In the rows, zero is written as 128.
The rows below come in pairs that one turn or mirror swaps. Which row does each named row swap with?
The rows were stretched afterwards, more along some directions than others.
zoles: [142 166 133 138 156 112 128 134 127 168 151 119  98 130 107 143 106 105]
radav: [123 187 110 112 145 112 125 149 124 170 134 124 117 116  87 155  96 124]
keka: [163  87 112 133 130 143 141 131 144 132 148 132 110 123  89 149 136 124]
nal: [137 144 117 121 170 115 125 143 120 132 179 113  99 125 103 155 109 155]
bomu: [133 174 131 132 161 111 129 132 123 164 150 113 100 134 105 148 103 105]
Kubem: [143 123 127 131 113 158 170 144 137 155 129 143  99 129 105 141 123 112]
Nadot: [147  87 109 128 120 139 135 123 145 128 142 123 114 129  85 141 125 124]
Kiv: [129 168 136 127 155 111 138 134 125 166 146 118  96 128 105 148  97 101]
Ger: [138 133 135 125 111 158 170 145 136 158 131 143 101 123 107 142 111 113]
ged: [129 140 120 118 177 120 128 138 123 118 169 115 101 132 101 158 112 147]
Dar: [154 143 108 133 130 115 117 142 155 134 134  99  85 134 123 155 118 124]
zati: [170 117  83 145 123 140 113 137 138 113 167 129  79 150 106 156 153 133]
vozo: [128 133  94 127 146 112  98 159 121 118 144 122  97 125 112 145 125 153]
Remo: [150 146 115 133 149 105 110 154 160 142 125 101  83 119 114 161 108 118]
runi: [125 142 107 120 172 114 126 144 122 128 167 117 101 129  97 158 107 150]
Nup: [146  88 107 127 123 137 135 127 136 130 159 135 115 126  89 143 137 130]
vof: [154  89 106 126 120 144 130 122 133 122 157 129 116 137  94 140 138 131]
gege: [150  94  95 127 117 145 132 129 132 132 155 136 115 132  89 146 136 133]
ludum: [136 166 127 133 159 110 137 135 124 164 151 116  92 139 103 147 106 107]
zov: [141 131 134 130 115 157 168 147 133 154 138 145  99 120 113 137 120 115]
boba: [130 123  94 118 109 127 155 135 144 138 119 128  93 105 103 149 119 112]
Letas: [143 152 114 131 165  98 102 142 154 138 126  96  91 115 117 165 108 115]
ridad: [139 127 129 129 109 159 166 140 134 152 131 140 104 125 110 140 121 111]
tuza: [132 159 102 108 133 135 128 168 122 143 143 141 105 116 114 160 133 103]
sosu: [144  92 100 135 123 136 127 117 131 122 154 132 119 133  86 143 135 123]
zapif: [130 124  93 114 111 126 158 141 148 135 121 128  90 108  98 149 119 116]
seb: [127 134 105 126 144 117 100 156 122 124 138 128 103 114 110 140 122 150]
vire: [129 170 105 112 144 112 121 147 135 166 127 121 114 112  81 154 100 125]
bof: [148 136 106 134 144 105 109 151 158 137 124  97  84 124 115 160 111 120]
labe: [135 147 115 114 173 114 132 149 116 133 176 120 104 126  98 151 113 140]
zute: [134 124  97 120 103 130 161 135 146 141 120 133  94 109 102 151 121 107]
filat: [173 120  91 146 122 137 119 133 142 115 170 126  71 146 110 150 146 136]
sotot: [126 138 117 119 171 117 131 141 126 129 172 122 106 126  95 157 112 148]
Kos: [156  95 106 128 127 146 133 129 128 134 162 138 112 121  94 153 140 127]
pinub: [124 142 110 120 153 130 132 143 117 120 172 124 111 136  96 147 109 156]
sira: [123 172 106 109 148 127 118 158 114 147 139 136 116 115 115 166 130 100]
tis: [130 182 106 114 146 117 120 147 128 170 134 120 117 116  84 156  98 128]
Tilu: [116 150 118 110 173 124 134 145 118 128 165 121 110 126  90 157 105 136]
Pok: [132 166  96 107 139 138 125 169 115 146 148 141 108 122 110 166 132 107]
kene: [137 157 102 107 125 144 125 159 122 143 146 136 115 119 117 152 131 115]

zati swaps with vozo
bomu swaps with ridad
filat swaps with seb

